Each path below is one point turned by a fixed rotation once a step. After each direction that follows a path, write how fast that rotation turns it, in degrees per step (0 if it stays still).
Each turn is a multiple of 5 degrees from 10 to 175, or 0.
Each row of a path follows its step; steps can be skipped.

step 0: [ -4   4  -4 -12  11  19   5   2   0 -13 -33 -19   8   9  -4   9  -2   6
 -12  -6  16  13  13   2  -3 -23   7  -4 -13   1  -2  -9   7   2  15  -5
 -13 -11   5  26  -9  -2  12  -2 -20]
step 2: [-11  -4   2  -5   5  22  -9  -8   3   6  -6  -7  17   4  12  10   2  -3
  -8 -33 -14  14  -2   3   9   1   5  -2  21  12 -11   3   7  -8   0  -5
  -3   0  19   6 -37  -8 -11  -7  -1]
step 5: [ -9  -1  -3   4  -5  -1 -26  -8  19  -1 -11  14 -13   0 -10  -2   0  19
   6  10  21  11  -3   5   5 -12   2   1  -8  11 -27  13  -8  -4   9  -3
  14  21  22 -11   1 -20  -1   9  -9]
step 6: [  6   2 -26  -7  15   6 -13  11  20   6 -16  -5   0  15 -11   0   3 -10
   2  -6   9   7 -10  12   8 -27  -4  -4  -8 -32  -7  -4  14   9   3  -2
 -11   5  20  -5   4  -8   7   7  14]
step 15: [-11  19  -6   0  -9 -10 -22 -20 -24  -1  -4  15  -4  -3  11   5  -3 -14
  12   6   2  12  26  -6  11  -5  11   7 -13   1  -8 -10  -2 -19  -5  11
   8  -6 -20  11 -11   1 -12  -6  10]
step 17: [ -4  23 -17 -12  -3   7  -2  -1 -10  -6 -17 -15   5  -6  -4 -19  -5   7
   8   9  11 -10  -2   2  15 -34   2 -11 -18   0  -6  -2  -1 -13   1  -2
   3   0  12  -1   1 -11 -29 -15  -1]
step 21: [  5   5   5   3  -4  -3 -16  -5  -4   6 -13  14   1  11   3   3   8 -17
  13  -4  13  -2  18   2   3  -3  -9   1  33   8 -13  16  13 -23   2  -6
  10  23   4  -2 -23   6 -17   4   6]
step 22: [ 12   8  -8  -1  24  -4 -13  10   0   8  -3  18   8  -6 -21   6   4   9
  -2   3   2  -7   7  20   1 -10 -19  14  29  -8 -15  -9   0  -7  -1 -12
  16   2  -1 -19   8 -20  -2   3  -5]
Directions:
[-5  6  0 -7 -1  4  4  1 -1  1 -3 -5  3  3  7 -3  0 -2 -2  4 -2  0 -2 -4
 -3  0 -3 -6  1  1  1  2  4  3  1  2  1 -3 -2 -1  2  1 -1 -1 -8] : 40
[-3 -2  0  1  2  0 -1 -1  1 -5  2 -3  0  3 -2 -5  2 -1  0 -2 -8 -2  2  2
  1 -1 -4  4 -1 -4  1 -2  3 -9 -6  1  3  4 -3  4 -3  0  2  5 -7] : 55
[ 1  0 -1 -5 -1 -6 -1  1 -1 -4  1  3  4 -5 -2 -4  4  3  1  5 -1 -1 -3  3
 -6 -4  5  0  2 -3 -1  4 -4 -2  8  2 -4  1 -2 -1 -4 -2 -1  3 -3] : 60
[ 0  4 -8  2  0  2 -1 -1  5  0  0  4 -5 -1 -2 -4  0 -1 -1  0 -1 -2 -6  1
 -2  3  3 -1  1  1  2  1  7  2  4 -5  5  4 -3  5 -2 -2 -2 -5  0] : 25
[ 2  1  0 -1  3  6  1 -3 -2 -3  1  8 -1 -1  0 -3 -2 -4  6  1  5 -1  1  5
  0 -1 -5  5 -1  1  4  3 -5  3 -1  1  6 -4  1 -3 -2  1 -4  0 -5] : 60

step 3: [-15 -11  -3  -3   5  -4 -21   0  16   6   4   0  15  -1  -4   1  -3  -6
   3 -11  -4   7  -9  -3  -2 -14  -5 -24  -8  -9   1  -2  15  -5   2  15
  10 -15  -4   7   4  13   7  11  -5]
step 6: [ -1  -1 -16  11   6   2   7  -6  10  -4  -6  -8  18  -4   0  10   4  -1
   9  -9   8   4  -8 -12 -17 -14 -12  -7   1  -6  -9 -13  14  -4  17  18
   8  -8   1   6  -3  11 -10 -11   4]
step 8: [  7  12  -5 -11   2  15   2   8  12  -6   1  -1  18   5  -4  -4 -11   3
   7  -6  17   0   1   1  13 -32   3 -16  -2   1  -8 -16   4  -2  -8  15
   0  -3   5  -4  -2   3  -2  -1 -11]
step 12: [ -8   8   1   1   1  12  -2   0  18   4   0   0  18  -5  -4  13  -8  -7
   7 -10  33   7   8 -17   7  -9   7 -12  -7  -7  13  -4   0  -3   1   6
   9   2   6   9  -2   3 -11   0   9]
step 13: [  0  -2  -4  -1   7   4   4   0   9  19   8  -7  20 -11 -10   0   0 -14
  -2  -9  19  12   8   0 -12 -11  -4 -11   3  -1   5 -16   1  -7  10   9
   3  -1  -7   5   3   8  11 -23  -1]
step 14: [ -9   0   4   6  -1  -3   0   3  10  16  16  -2  11   3 -15 -12   4   8
   8 -13  10  16  -1  -3  -2 -19 -15  -7   4   8  11  -6   0  -5 -18  14
   8 -14   5  13  -2  -5   3  -1  -2]
step 15: [ -6   1   3 -11   9  10  10   3  19   5  15  -4  17  12   5  -1   1  -8
   9   5   8   2  -5 -19   7 -20   3  -7  10  -3   0  -5  12 -15  -6   8
  -5 -10  10  16  -9   4  10   2  -1]
step 16: [ -3  10   1   3  -4   0   6  13  27   1   6  13   9   4   3  11  -6   7
  14  -1  12   6   5 -11 -15  -1   2  -4   5 -12  14  -4   1 -11  -2  15
  -5  -2  -7  16  -2  14  10 -13   0]
Directions:
[-3  2 -2  0  0  3  2 -3 -5  0 -1 -3  1  5 -1 -2 -2  2 -3  3  1  0  1  1
 -5  5 -1 -1  5 -5 -8 -5  0  3  2  0 -4  0  1  4 -4  4  2 -7 -7] : 155
[ 0  4  2 -5 -2  4  1 -1  6 -1 -1  3 -1  5  1  2  0 -1  2  5  2 -3  3  5
  6 -2  2 -3 -2  1 -2  0 -6  1  1 -1 -7  3  7  3 -3  1 -2  2  5] : 100
[-5  0  1  5 -2 -5 -3  0  2  2  3  0 -3 -2  4  1  6 -1  2  5 -3  2  0 -3
  2 -2 -3  0  8  5 -7 -2  1  0  2 -1  3 -4  7 -1  2  4 -3  4 -1] : 90

step 4: [  0   2  16   6 -14  11   2   1  -4   6   7   1 -23 -11  -2  -9   3  -9
   4  -2  -7  20   6 -19  -8  10 -14  -8  23   5  -7   4  -4   6   1 -11
  16  11  19  -1   0 -11 -15  -6   1]
step 6: [ -5   5   7   0   7  10  -4   0 -18  16  -1  -6   5  -8 -14 -15   5  22
  -5 -16   4  -2 -14 -23   9 -20  10  -1   8   8  -4   1 -12 -12  -8   5
 -11 -12 -11  -3 -16   0   6  11   6]
step 8: [-11   2  -7  21  -3  -1  -5   5   6 -16  10   3 -13   5   6   5   2  -5
  13   4  -5 -15 -12   6   6  -8 -11  -9  27  -5   5 -10 -30  -2   7  -5
   3  -5   1  18   4  10   0   3 -13]
step 12: [ -8  -9   6  -2  -8 -17   5  10   2   6   4  15 -18 -11  -5   1 -14  -8
   3   2   7 -11   4  -6  -1   3 -13  14  19   1  12  17   9 -14  -6 -12
  22  -8  19  -2   9 -10 -10   4  -1]
step 17: [  3  -7   4  -3   9  -7  17   7 -15   2 -10  13  -2  13  15  -6   0  12
  -5  -9   4   9  -6   5   6  -9  16   9  -2   1 -14 -31 -29  -4   8   5
  -5  -4  -8  -1   6  -2   4  13  -1]
step 18: [-10  -3   4   1   5  -8   8   7  -1   1   9  -1  -3 -10  -6  -9   3  -3
  17  10 -21  10  -8  12  -4 -16  -8 -17   2  17 -13 -17 -14   6  11   5
   0  12  -4 -16  11  -7  12 -23  -9]
step 22: [-14   1   8  -1 -15   7  -9   3   4   3  24  -7 -15 -12   3 -18  10  12
   7   5  11  11  -8 -10  10 -15  -6 -20  19   1   2   6  13   3   7  -8
  -6   0  16   7  -7  -1 -11   7   1]
step 23: [-12   0   4   8  -4   2 -14  -9   3  13  -2   9 -17 -11  -4  -1   1   2
 -13  -9  -8   1   9  -7  -8  -3  -8   4  11   3  23  19 -14  17  -8 -14
  -4 -16  -8  13   2   4   7  23   4]
Directions:
[ 9  0 -1  4  4  2 -3  3  1  3 -3  0 -5 -3  0 -4  2 -1  0  3  1 -6  4  2
  1  2  2 -1  5  3  6  1  4 -1  2 -6  4 -4 -2  2  4  2  3  2 -3] : 100
[ 0 -1 -1  0 -4 -4  1 -2 -3  0 -1  0  2  0  2 -7  0 -2 -3 -7 -4  1  0  1
  0 -3  4  3  2 -4  5  1  0  3 -3 -8  3  6  2 -1  3 -6  5 -4  0] : 135
[ 5 -2 -2  0  0  4  1 -2 -6 -4  1  3 -5 -2  0  1 -6 -2  3 -1 -2  0  3 -5
 -3  3  3  6 -3  0 -3 -1 -3  5 -2 -4 -8 -1  3  3  0  3  4  4  2] : 175
[ 3 -2  1  0  1 -1  3  3 -3  4 -1  0 -6  3  0  2 -6 -2 -6  4 -1 -2  0 -7
 -1 -1 -3 -2 -5  2 -5  2  4 -4 -1  1  5  5  4 -2  2 -1  2 -6  2] : 45
[-3 -6 -5  0  4 -3 -1 -6  2  3  4  6  2  3 -4 -3  0  9 -1  1  1  4  2 -3
  2 -1 -4  4  2  2  0 -4  3 -1  0 -1  1  0  3 -3  3  5  5  2 -1] : 65
[ 0  1  4  3  4  0 -3  6 -1  2  0  0  5  7 -4  3 -3 -1 -3  1 -5  1 -1  1
  2 -1  4 -3  1  2  2  1 -4 -1  1 -8 -4  4  3 -4 -2  5 -4  4  0] : 40
[ 0  4 -1 -4  1 -8 -4 -5  0  2 -2 -4 -6  1 -2 -3 -5  2  0  2 -3  3 -1 -2
 -2  8  1  1 -1  2 -1  0 -3 -3  1 -3  0 -4 -4 -3 -2 -5 -3  0 -5] : 130

step 2: [  7  -5  -3  -4  15 -17  -1   3   8  14  16   7  -1  17  14  -5  -4  11
  19  -9   3  -3   0  -7 -12 -15 -18   6  -1  -4 -11  -8  10  -1  -5   0
   7 -13  -9  -2  16 -11 -18   4  -3]
step 3: [  6   9  13  -4   2   6 -16 -14  15  -8   4  -7 -11  -2   4 -11   6  -8
 -11  16   3 -28   7   8  -3   8   8   4   3   1   2 -10  20 -10   2 -10
  -5  -9   6   3 -17  14  -6   1 -15]
step 4: [  3 -10  11  -6  -8  -1   9  -2  -1  -2   7  -9  -3  -9   7   1   4   0
   4 -11  -2   2  10 -14  25  -5  13 -15  -3  12  19  11 -15  -6  -2  22
  13 -18  -3  -2  -6   6  -3  -2  14]
step 6: [ -8  10  15   7  -7  -7   7 -16  -7   2  -9  -1   4  14   4  11   4 -13
  17   1 -15   3  -7  11  -1  -5  -2  10 -10  11   5  -2  28   1  19   1
 -16  -7  15  -4   3  -1  -6  -3  -8]
step 13: [ 16  -2   8   4   3  12   7 -24   7   7 -11   2  -6  -6  -7   5   8   3
  18  -3  16  -3  17   2   6  -4   8   2  -4  -2 -13   2  -5  -6 -16  22
  -1 -16 -17   3   5   1   4  -3  16]
step 14: [-10   1   1  21  13  11 -13  14   9   6  24  10 -11 -10  16   1   3  -5
   3  -3  -4  -9   8 -18  -7  -7 -12  10   7  -9   5  -2  -1  -5   8   6
 -10   0   8  -5 -13 -14 -14   2   4]
step 15: [ -3   4   9 -14  -5 -15  11  -6  -2   2   2 -17  13   0   0   6   2 -12
   6  11  -2 -12   0  -4   1   9  11  -4  -4  -3  12  21  10  -3   2  -9
 -16   4  12  -1 -13   8  -4 -30  -5]
step 21: [  3  -6   2   2   5  -6 -11  -7   4   5  -1  -8   2   7   4 -28   6  -2
  -5   3 -16 -18   8  19   6  -1   0   8  -8  -1   0   0  10 -23  12   4
  19   2  -5  -9  -8   7  14 -10 -15]
Directions:
[-3 -1  2  1 -9 -4  1 -2 -4  2 -3  2 -5  1 -1 -4  4  2 -5  0 -3 -3  2  3
  3 -6  0  2  2  4  4 -2 -5  1  5 -2  2 -1 -1  0  7  2 -1  1 -5] : 25
[ 3 -6  7 -2  6 -3 10 -6 -2  0 -2  1 -2 -2 -4  1 -3 -2 -2 -2  0  3 -2  2
  5  1  0 -2  3 -4  0 -2  2  2  3  1 -5 -1  1  1  1  1 -5  0  1] : 155
[ 1  3  0  1 -1 -4 -4 -1  2 -2 10 -3 -4 -5 -4  1 -3  0 -2  4 -4  1  4  1
  3  5 -5 -5  3 -2  7 -1 -1 -1  4  3  0  1  3 -1  1  0  5 -3  1] : 100
[ 0  3 -5  4  2 -7 -5 -7  0 -1 -3  2 -2  3 -2  2  2  3  0 -7  2  3  2  1
 -4  5 -3  4 -1  1  0 -3  4 -1  2 -1 -2 -4 -4  3  4  4 -1 -2  5] : 100
[-2  2 -2  3 -4  0  0  5  1  1 -2 -5  5 -3 -1  0 -4 -1 -6 -5 -5 -1  1 -3
  3  1  3 -4  6 -1  0  2  3 -3 -7 -3 -2 -7  2  4  3  2 -4 -1 -1] : 95
[-2 -7 -3  3 -3  3 -2 -3  1  3 -1 -7  0 -4  0  1 -7  9  7 -3  3 -1  3  4
  1 -1  0 -1 -2 -4  1  2 -1  4  2 -4  1 -1 -1 -4 -1  2 -2  2 -1] : 125

step 2: [-14   2 -16   1 -20   2  14 -29  -3  -2  10  -2   6  -1  17   0   7  -4
  -7 -15   1   4   5 -24   2  -1  11  20 -11   6  -9 -12 -15  19   6  -3
  -5  -1   5 -24 -10  10   0   8  -1]
step 7: [ -9   2 -15   2   5 -14  -6   4  -1   3  13  14  20 -11  -9  -1   4   7
   0  -5   6 -10 -20 -15  -5  13 -13 -11   3  33  -1  -8  -2   6  -6  -4
  -4 -27  17 -18 -19   2  -1  12   6]
step 8: [ -9  -8   2  -6   8   3   9   9  -2  14  14  -5   8  10  27 -22   6  -3
 -20 -10  10 -18 -13 -18  10  16  18  15 -18  -3 -20   4   3  -9   3  -8
  -4  12  -9   2   7   0  -5  10  -6]
step 9: [ 18   2   5  27  -6  12  -7 -25   9  22  17 -16  13 -14   0   1  -8 -18
  -1  -3   8  -3 -11  -3 -10  20 -15   3  15   6  -3  -1   6  -3 -13  -1
  -5  -8  -6  -6 -15  -7  -3 -12   4]
step 11: [  6  14   6   0  33  12 -15   1   1  10   3 -10  15 -13   8 -13 -11 -15
 -21  -2  10  -9  -4 -11  19  -4  17   1 -14 -11  -2   0   3  12  -6 -12
   6  -5 -19 -13  -9 -14  -2 -10   8]
step 12: [ -4  -3  -8  12   2  -5  10  -1  16  11   9   5  -1 -13 -20  -1  -4 -19
   7   0  13 -14 -18  17   0   3  -4   5  16   8 -23 -14   7  -9   0  -3
  -3  16   9  -9 -18   3  30 -12  -2]
step 20: [  7  -3  -6  -7  -3 -13  10  -1   4  19  29 -12 -10 -16  14   2   6  -3
  10 -27  13  15 -17  -7  -9   6 -10   8 -15   4 -20   3   1  -4  16   8
  -6 -14  -8  -4 -16  -6  -8  -8  -5]
step 21: [ -2   3  -4  20 -12  12   6 -14   6   9  -8   4  12   6   2 -24   0   6
 -11 -20   3 -13   7 -26   6  16 -10   1   6  23 -14  -9  -5   6 -10   7
   5 -18   7   0   4  17  10  18  -2]
Directions:
[ 0  1 -3  3 -5  0  2  7 -1  2  1  0  0 -3 -1 -3 -5  4 -1 -5 -4  1 -1 -1
 -7  6 -1 -5 -5  0 -2 -1 -5 -3 -2  1 -3 -4 -3  1  3  0 -6  5 -3] : 25
[ 1  2 -1 -4  0  3  2 -5 -3  3  1 -1  0  4  4 -4  2 -4  1 -1  0 -2 -2  4
 -3  0 -4 -2 -1  5  2  2 -1  4  8 -2  0 -4  3  6  0 -1 -2  9  4] : 20
[ 3 -2 -1 -1  3 -3  3 -3  0  5  4  4  2  1 -3 -1  6  5  2 -1 -4  4  1 -5
 -3  3  3  2 -5  3 -3 -1  2 -4  1  0  3 -2  7  2  5 -6  5 -4  2] : 55
[-1 -6 -2 -3  0 -2  2 -2 -1 -3  0  0 -3 -2 -6 -1  4  2 -4 -7 -6  1 -3 -2
  2 -5 -2  5  5  1  0 -2  0 -2 -4  1  1  1 -1 -2 -4  0 -2 10  4] : 135
[ 0 -5 -1  5 -2 -4  1  1 -8  5 -6  0  7  0 -8 -2 -1  0  0  1  0 -7  4  1
 -3 -2 -3 -1 -2  5 -1  1 -1  3  2  1 -1  4  1 -2 -2  5  1 -2  3] : 155
[ 3 -3 -1  0 -1 -4 -2 -1  1 -2  6  2  1  0  0  1  4 -5 -3 -1  0  0  2 -3
 -4 -6 -4  2 -5 -2  4 -4 -2  6 -1 -7  2  1 -6  3  1 -1 -4 -4 -4] : 160
[-5  2 -1  2  0  5 -5 -3  5  1  0 -3  4 -3 -2  2  4 -5  0  0 -2  3 -4  7
 -7 -3  0 -1 -4  0  0 -1  4 -3 -2  2  2  1  6 -7  1  1 -5 -1 -1] : 140

step 1: [-13   8  16  -7 -12   3  -2 -36  -3  20  -8   3  -1  -1   4  -5  -4  12
   1   1  -1   1 -13  -9   3 -13  -1 -10 -20 -17  -9  14  -3 -13  16  -8
  11   9   1  16   4  -9  -5 -14  16]
step 3: [  1  -3   7   6   0  18  -5  23 -13  17  -4 -12  -1 -12 -16   4   3   1
  -6   8  -3  -1 -30  -8  11   0  -6 -11  22  -2 -13  -6   5 -18   2  13
  20  -6  16  11  -1  13  -2 -12  -8]
step 9: [ -3   2   5  16  -6  10  16 -18  11  16 -19  -3   0  13   5  -2   0   3
   8  -8   5  15  -8  13  -1   6   5 -16 -28   9 -15   0   2 -13  17 -11
   4  -7  15  16   8 -11  17 -13   9]
step 10: [ -8 -10  22  11  -2  24   5  -9  -5  18 -12   0   1  12   8 -11 -16  28
  12   0  -2   1   4   2  26 -10   1  -1  -1   5 -12  22  12   4   0  -7
  17   7   5   4 -11  11  14  -2   6]
step 11: [ -2  -9  24  11   6  14  -1   0 -15  -4  11   0   9 -15 -18   1 -19   8
 -19   3 -17  16 -10   6  16  -5 -15 -11   1  -7 -26  11   3 -14  -4  -4
  14   7  -2   4  -2   8  -1 -12 -16]
step 15: [-23  14  -2  20   5  -1   2  -9   5   9  -6  -2  12  22  -3  21  -6  -3
   4  25  -6 -17 -16   8  12   3 -14  13   8   2   2  17   3  -1 -13  11
   2  12  10   2  12  14  -5  -5  -7]
step 18: [  5  -5  10   3 -17  17  14 -16 -11  13  14   3   3  13  22   3   8  -3
   9  14  10   8  -7  10  22 -18  -5  -2   1  -5 -16  11  13   9  10   2
  11 -14  19  -2   1   1  23 -13   8]
step 21: [ 15   0   8  24  11  27 -13  -3 -16  15  -4  -7  -5  -1 -11 -10   7  10
  18  -7  -6 -15 -11   6   1   0  -7 -16   8  22 -15 -12  -9  -1   3   8
   4  -1  15   2 -13  -5  14   6 -15]
Directions:
[ 0  4 -4 -1  6  0 -2 -5  1 -3  2 -2 -1  3 -5 -4  1 -2  4  4  0 -3  0 -2
 -3  1  0  6  1  3 -1  1 -6  1 -3 -2  0  4  3 -3  8 -5  1  5 -5] : 45
[ 3  9  5  0  3  3 -5 -2 -3  2 -2 -2  3 -4 -4 -8  2  0 -2  1 -1  2  1 -3
  3  1 -1  0  0  1 -1 -6  5 -2 -4  2  5 -1 -1 -1 -6 -1 -4  2  2] : 40
[ 6  1 -1 -6 -2  1  1 -3 -5 -2 -2  1  0  1 -1  7  2 -5 -4  5  7 -1  2  0
 -2 -5  6  2  5  0  0  0  3 -5  2 -2  4  2 -2  4 -1 -5  1  1  0] : 65
[ 3  5 -1  1 -8  1  4  3  2 -3 -1  6 -2 -1  5 -2  0 -3 -2  5 -1 -3 -1 -1
  1  2 -3  0 -2  0  4  0 -1  1 -8 -7  1 -4  5  2  0  2  0  1 -2] : 35
[ -2   2   0  -3   4   2   0   5   2   2  -5   4   0  -1   1  -2   0   4
   0  -5  -2 -10  -3  -6  -2  -1   5  -2   6   1   4   6   2  -1   3  -2
   4   1   2   0   3   2  -1   2   4] : 155
